Turns in one plane each, and the order they were made in; the first pair answered:
K_746 (before -> after):
.19 .11 -.12 -.13 .10 .17 .12 .01 -.12 -.09 .02 -.08 -.12 -.05 .05 -.02
 .04 .01 .00 -.05  ->  .01 .07 -.04 .12 -.07 .21 .09 -.11 -.22 -.06 .07 -.05 .05 -.11 .11 -.03
 .11 .09 .00 -.05
.04 .16 -.12 -.13 .02 -.15 -.23 .12 .08 -.06 -.18 -.19 -.27 .10 -.11 .07
 -.07 .01 .06 -.08  ->  -.10 .17 -.08 .18 -.16 -.08 -.30 -.02 -.08 -.03 -.19 -.20 -.09 .01 -.05
 .07 .02 .05 .09 -.17
-.21 -.08 .04 .05 -.06 -.05 -.03 .01 .14 -.04 -.09 .03 .03 -.10 -.11 .06
 .12 .15 -.06 -.03  ->  -.09 -.06 -.02 -.12 .03 -.10 -.02 .09 .17 -.09 -.10 .01 -.07 -.05 -.15
 .06 .06 .13 -.08 -.05
K_542 (before -> after):
.22 .12 -.31 -.17 .11 .02 .07 -.04 .04 .09 -.07 .12 .21 -.06 .01 .01
 -.25 .12 .02 .00  ->  .01 .15 -.24 .13 -.03 .08 .00 -.18 -.04 .11 -.08 .13 .38 -.14 .08 .00
 -.14 .13 .02 -.05
.25 .01 -.10 -.32 .14 -.11 .01 .12 .03 -.01 -.01 -.11 -.10 .04 -.05 -.05
 -.12 -.03 -.03 .04  ->  .24 .07 -.16 .02 -.11 .07 .05 -.17 -.27 .02 .15 -.03 .16 -.06 .05 -.09
 -.13 -.07 -.07 -.07
.34 .18 -.10 -.13 .10 .28 .21 -.24 -.26 -.25 .33 .11 .21 -.26 .14 .14
 -.10 -.17 .17 -.25  ->  -.27 .12 .18 .35 -.11 .15 -.04 -.21 -.05 -.18 .11 .09 .40 -.31 .16 .27
 .24 .00 .25 -.15
K_795 (before -> after):
.35 .02 -.05 -.27 .10 -.03 .12 .38 .01 -.05 .20 .08 .09 .03 -.03 -.07
 -.24 -.22 .01 -.21  ->  -.26 .00 .19 .13 -.11 -.22 -.20 .43 .18 -.05 -.14 -.05 .20 -.01 -.01 .10
 .12 -.02 .12 -.19
.12 -.31 .04 -.06 -.14 .28 .08 .00 -.09 .06 .24 .13 -.12 -.17 -.14 -.03
 -.51 .12 -.22 .17  ->  -.08 -.06 -.03 -.14 -.13 -.02 -.33 .11 -.01 -.26 -.24 -.25 -.22 -.14
 -.21 .24 -.29 .16 -.13 -.14
.21 .03 .10 -.24 -.13 .17 -.02 -.05 .11 .20 .25 .24 -.02 .04 .13 -.18
 -.11 -.04 -.11 .13  ->  -.01 .25 .05 -.24 -.13 -.09 -.37 .03 .19 -.05 -.17 -.09 -.10 .05 .07 .06
 .06 .02 -.03 -.14
K_126 (before -> after):
-.17 .05 .15 .11 -.01 -.19 -.16 -.03 .10 .05 -.16 -.11 -.08 -.08 -.16
 .12 .09 .23 -.02 -.13  ->  -.06 .00 .12 .28 -.16 .02 .01 -.22 -.12 .19 .15 .07 .08 -.15 -.12 .02
 -.02 .18 -.06 -.05
-.14 -.06 -.02 -.17 .26 -.37 .21 .28 .25 .10 .07 -.18 -.35 .11 -.04 .20
 .01 -.04 .29 .33  ->  -.44 -.16 .11 .27 .04 -.25 .23 .14 .16 .21 .16 -.06 -.11 .01 .06 .18 .12
 .05 .31 .41
.32 .21 -.05 -.14 .10 .08 -.18 -.05 -.29 -.31 .10 -.15 -.07 .03 -.10 .03
 -.29 -.13 -.08 -.20  ->  -.06 .21 .09 .05 .05 -.10 -.40 .06 -.09 -.36 -.19 -.29 -.04 .03 -.13 .18
 -.08 .01 .01 -.20
-.16 -.11 .10 .23 -.13 .12 -.21 -.30 -.18 .08 -.02 .10 .12 -.34 .11 .05
 .13 .05 .06 -.03  ->  .28 -.07 -.14 -.14 .00 .20 .00 -.28 -.28 .05 .16 .14 -.01 -.31 .07 -.07
 -.12 -.07 -.02 -.07
Pairs:
(2 to 3 turns a pair)
.17 -.09 .01 -.27 .23 -.10 -.06 .19 .21 .01 -.11 -.07 -.15 .04 -.14 -.02
 -.02 -.02 -.01 .04  ->  .06 -.26 .13 -.02 .14 .07 .10 .08 .17 .21 .07 .16 -.02 .01 -.08 -.13
 -.01 .02 -.05 .25 | K_795 then K_126 then K_542
.14 .13 -.06 .12 -.06 -.05 -.35 -.25 -.24 -.21 -.10 -.27 -.15 .00 .01
 .20 .02 .14 -.09 -.26  ->  -.20 -.22 .32 .23 .03 -.12 -.14 -.03 .20 .08 -.05 .04 -.20 .05 -.05 .12
 .19 .29 -.08 .25 | K_795 then K_542
-.15 .23 -.14 -.13 -.23 -.12 -.25 .09 .02 -.13 -.15 -.09 .04 .10 .19 .05
 -.03 -.03 .08 -.18  ->  -.01 .27 -.25 -.18 -.22 -.06 -.18 .07 -.04 -.12 -.12 -.10 .05 .12 .21
 .05 -.12 -.06 .06 -.20 | K_542 then K_542
-.10 .06 -.09 -.14 .17 -.22 .09 .15 .12 -.21 .03 -.18 -.21 .13 -.01 .07
 .07 .19 .22 .12  ->  -.13 .14 -.13 -.04 .08 -.19 -.01 .10 .04 -.27 -.02 -.24 -.14 .11 .01 .15
 .12 .20 .23 .01 | K_542 then K_126
-.24 -.07 .20 .09 .03 -.19 -.07 .05 .20 .01 -.09 -.02 -.15 .02 -.04 .15
 .12 -.02 .04 .22  ->  -.20 -.14 .23 .14 -.01 -.11 .03 -.01 .17 .06 .01 .10 -.12 .01 -.03 .08
 .10 .01 .01 .29 | K_795 then K_126 then K_126
-.30 .03 .15 .15 -.07 .01 -.12 .02 .18 .07 -.12 -.06 .09 -.15 -.03 .11
 .19 .13 .13 -.01  ->  -.05 -.16 .14 -.03 .08 .08 .15 .06 .26 .25 .11 .17 .04 -.12 -.07 -.06
 .06 .09 .05 .16 | K_542 then K_795 then K_126
.02 .23 -.14 .18 -.20 .00 -.14 -.11 -.23 -.15 -.01 -.12 .09 -.01 .01 .09
 .02 -.03 .01 -.27  ->  .14 .00 .00 .17 -.13 .17 .21 -.07 -.17 .11 .29 .22 .11 -.02 .02 -.10
 -.08 -.03 -.06 .07 | K_126 then K_542 then K_795
-.42 .05 .18 .13 .04 -.11 -.16 .15 .12 -.02 -.28 -.13 .08 .05 -.04 .20
 .19 .11 .14 .16  ->  .33 .19 -.22 -.21 .11 .21 .14 -.10 -.34 -.05 .11 -.05 .09 .04 .02 .00
 -.25 -.16 .01 -.01 | K_542 then K_542
.25 -.18 -.03 -.18 .19 .06 .15 .03 .03 .20 .20 .17 -.03 -.02 -.07 -.07
 -.05 -.10 -.02 .14  ->  .15 -.09 -.04 -.33 .26 -.11 -.01 .16 .21 .07 -.03 .01 -.15 .03 -.12 .04
 .04 -.07 .05 .07 | K_542 then K_746 then K_126
-.18 -.02 .13 -.25 .29 -.45 -.25 .40 .50 -.12 -.41 -.18 -.43 .18 -.17
 .18 .15 .23 .03 -.05  ->  .30 -.26 -.01 .17 .01 .31 .39 -.21 -.23 .30 .57 .44 .08 -.02 .11 -.31
 -.25 .01 -.15 .16 | K_126 then K_126
.31 .31 -.43 -.55 .40 -.25 .06 .21 .23 -.17 .00 -.07 -.29 .09 -.23 .02
 -.23 -.16 .03 .19  ->  .02 .44 -.48 .35 -.19 .14 -.05 -.42 -.46 -.14 .24 -.04 .33 -.20 .05 .01
 -.17 -.19 .02 -.06 | K_542 then K_795 then K_126
-.03 .08 .06 -.18 .18 -.14 -.02 .21 .37 .07 -.16 -.14 -.05 .20 -.02 -.02
 .13 .07 -.08 -.11  ->  -.16 -.03 .19 .00 .11 -.12 .03 .20 .41 .20 -.06 -.04 .03 .19 .03 -.06
 .20 .11 -.08 .02 | K_795 then K_795 then K_795
-.03 -.09 .05 -.21 .05 .03 .28 -.09 .32 .23 .27 .24 .05 .15 .05 -.09
 -.25 -.09 -.27 .17  ->  -.24 -.12 .17 -.12 .00 -.04 .20 -.02 .46 .25 .14 .20 .05 .17 .07 -.06
 -.12 .00 -.21 .21 | K_542 then K_542 then K_542
-.03 -.15 .00 -.12 .18 -.13 .26 .14 .21 .03 .02 -.08 -.37 .03 -.15 -.24
 -.23 -.02 -.05 .09  ->  .10 -.16 -.04 .01 .09 .04 .38 -.04 -.02 .10 .22 .02 -.18 -.05 -.06 -.35
 -.30 -.04 -.11 .09 | K_795 then K_795 then K_542
.20 -.17 .07 -.23 .16 .02 .23 .03 .20 .08 .12 .15 -.07 .05 -.08 -.17
 -.09 -.03 -.01 .23  ->  -.21 .06 .06 .02 -.02 -.20 -.23 .03 .20 -.17 -.31 -.18 -.01 .03 -.08 .12
 .17 .05 .10 -.08 | K_126 then K_542 then K_795
.16 -.03 -.07 -.37 .15 .03 .17 .04 .20 -.01 .05 .03 -.19 .04 -.08 -.06
 -.20 -.06 .01 -.04  ->  -.14 .17 -.15 .07 -.13 .03 -.18 -.17 -.03 -.17 -.14 -.15 .06 -.04 .00
 .13 -.01 -.01 .07 -.34 | K_542 then K_795
.17 .13 -.14 -.40 .24 -.21 -.13 .23 .18 -.17 -.33 -.27 -.29 .08 -.15 .10
 -.14 .08 .06 -.18  ->  -.16 -.28 .25 -.09 .18 -.16 .10 .29 .44 .21 -.10 .13 -.14 .03 -.13 -.07
 .01 .24 .07 .36 | K_795 then K_542 then K_126
-.49 .06 .16 .28 -.23 -.09 -.16 .03 .12 .10 -.09 -.11 .11 .18 .04 .00
 .15 .11 -.09 -.01  ->  -.42 -.08 .22 .28 -.16 .00 .02 .01 .18 .25 .05 .07 .15 .18 .07 -.09 .10
 .10 -.11 .14 | K_126 then K_542
-.01 -.14 .21 .20 -.15 .10 .25 -.09 -.06 .06 .00 .12 .11 .01 .00 -.08
 .14 .07 -.02 .20  ->  -.18 -.05 .20 .22 -.16 -.05 .03 -.02 .01 -.07 -.23 -.05 .06 .03 -.03 .09
 .27 .16 .05 .05 | K_795 then K_795
-.16 .08 .28 .41 -.39 .18 -.10 -.10 -.08 -.15 -.07 .11 .30 -.09 .18 .08
 .53 .02 .07 .04  ->  .08 .27 .08 -.23 -.07 -.13 -.25 .20 .16 -.40 -.37 -.23 -.10 .07 -.01 .22
 .45 -.03 .08 -.18 | K_795 then K_795 then K_542
.06 -.15 -.17 -.25 -.02 -.12 .00 .00 -.11 .13 .18 .25 .00 .00 -.06 .00
 -.02 -.12 .07 .12  ->  -.16 -.13 -.11 -.20 -.02 -.25 -.17 .07 .06 .05 -.01 .13 -.03 .01 -.12
 .09 .14 -.02 .12 .12 | K_795 then K_126 then K_542
-.07 -.12 .10 .09 -.06 .10 .15 -.10 -.09 .11 .07 .18 .12 -.08 .06 .00
 .01 -.03 .09 .09  ->  .01 -.14 .12 -.17 .08 .01 .19 .06 .10 .07 -.02 .17 -.05 .00 -.01 -.01
 .00 .00 .06 .15 | K_542 then K_542
.04 .01 .02 -.21 .21 -.13 .06 .20 .24 -.05 -.05 -.02 -.21 .07 -.08 -.07
 .01 .03 -.01 .06  ->  .11 -.12 .06 -.06 .11 .08 .21 .08 .14 .11 .19 .19 -.06 -.01 .00 -.20
 -.05 .01 -.06 .22 | K_795 then K_126 then K_126
-.39 -.26 .35 -.19 .18 -.06 .10 .30 .61 .12 -.04 .21 -.32 .10 -.27 -.20
 .04 .02 .00 .32  ->  -.41 -.15 .28 -.27 .22 -.12 -.05 .33 .63 .00 -.21 .04 -.38 .11 -.30 -.09
 .11 .01 .03 .18 | K_795 then K_795
-.04 -.09 .20 -.13 .12 -.28 .04 -.04 .30 .01 -.03 -.09 -.13 .06 -.09
 -.01 .26 .14 .09 .20  ->  .05 -.06 .14 -.25 .16 -.29 .03 -.03 .28 -.03 -.05 -.14 -.18 .07 -.10 .02
 .21 .10 .09 .11 | K_795 then K_795
-.11 .06 .07 -.27 .10 -.24 -.18 .23 .27 -.18 -.27 -.23 -.23 .08 -.05 .14
 .10 .05 .03 -.08  ->  -.24 .16 .03 -.04 -.06 -.19 -.30 .08 .13 -.23 -.33 -.30 -.10 .01 .02 .23
 .19 .04 .09 -.21 | K_542 then K_126
-.24 -.14 -.31 .25 -.35 -.01 -.42 -.25 .08 -.09 -.17 -.05 .19 -.01 .21
 -.02 .20 .05 .30 -.18  ->  .16 -.01 -.51 -.05 -.27 .12 -.34 -.34 -.09 -.17 -.04 -.11 .12 .02 .17
 -.06 -.03 -.08 .26 -.32 | K_126 then K_795 then K_126
.00 .18 -.21 .09 .11 .14 -.07 -.12 -.25 -.35 -.16 -.24 -.21 -.13 -.01
 -.11 .13 -.10 -.09 -.03  ->  -.29 -.07 .08 .17 .19 .03 .02 .03 .07 -.16 -.23 -.09 -.26 -.12 -.07 -.15
 .29 -.01 -.03 .32 | K_795 then K_542
.04 .10 -.15 .16 -.11 .19 -.01 -.27 -.25 -.07 .07 -.08 .06 -.03 .11 -.03
 -.06 -.08 -.12 -.12  ->  -.29 -.02 .06 .34 -.12 .09 -.09 -.17 -.06 -.01 -.07 -.06 .07 -.03 .08
 .02 .16 .03 -.08 .01 | K_126 then K_795
-.50 -.30 .36 .02 .00 -.07 -.04 .19 .12 .17 -.14 -.03 .08 -.37 -.01 .01
 .47 .04 .02 .23  ->  -.17 -.18 .14 .22 -.20 .28 .09 -.19 -.43 .20 .21 .03 .30 -.44 .16 -.10
 .27 -.11 -.05 .01 | K_542 then K_542 then K_542
.07 .10 -.21 -.18 .24 -.18 -.15 .20 .22 -.11 -.21 -.20 .09 .07 -.07 -.04
 -.05 .07 .08 -.03  ->  .06 -.14 -.06 .11 .09 .07 .15 .01 .10 .19 .15 .16 .32 -.04 .06 -.24 -.08
 .08 .01 .29 | K_795 then K_126 then K_542
-.01 -.08 -.05 -.24 -.20 .45 .23 -.20 -.29 -.10 .01 -.07 .00 -.04 .23
 -.23 .22 -.25 -.16 .02  ->  .10 -.08 -.08 -.48 -.09 .37 .24 -.11 -.19 -.13 -.04 -.13 -.14 .00 .17
 -.21 .19 -.26 -.13 .03 | K_795 then K_795 then K_126
-.08 .24 -.28 -.03 .01 -.10 -.53 -.18 .01 -.08 -.07 -.39 .09 -.08 -.13
 .30 .27 -.06 -.05 -.31  ->  .44 -.02 -.31 -.36 .23 .13 .02 -.15 .01 .21 .45 .03 .02 -.03 -.11 -.07
 -.07 -.18 -.17 .04 | K_795 then K_126
.11 .05 .12 .17 -.08 .32 .11 -.22 -.14 .11 .12 .14 .32 -.24 -.14 -.09
 -.23 -.03 .02 .05  ->  .20 -.03 .10 .00 .01 .28 .23 -.10 .01 .16 .13 .18 .22 -.20 -.18 -.13
 -.25 -.04 .03 .13 | K_542 then K_126
.27 -.07 -.15 -.07 .03 .24 .20 -.26 -.20 .14 -.18 -.18 .03 .27 .06 .01
 -.33 -.39 .02 .01  ->  -.30 -.21 .18 .34 -.09 .12 .05 -.17 .04 .24 -.39 -.14 .09 .26 .05 .13
 -.01 -.19 .12 .22 | K_746 then K_542
-.01 -.24 .14 .51 -.29 .30 .20 -.38 -.37 .41 .33 .21 .29 -.17 .13 -.21
 .05 -.06 -.03 .02  ->  -.42 -.06 .22 .65 -.38 .03 -.19 -.25 -.23 .18 -.08 -.07 .28 -.17 .14 .06
 .33 .06 .08 -.18 | K_795 then K_795
-.35 -.01 .05 .35 -.09 -.05 -.08 .24 .10 -.35 -.06 -.01 -.01 .01 .12 .24
 .05 -.11 -.06 .09  ->  .10 .06 -.16 .21 -.05 .19 .12 .04 -.22 -.33 .27 .09 .04 -.03 .17 .10
 -.23 -.26 -.15 .00 | K_746 then K_542 then K_542
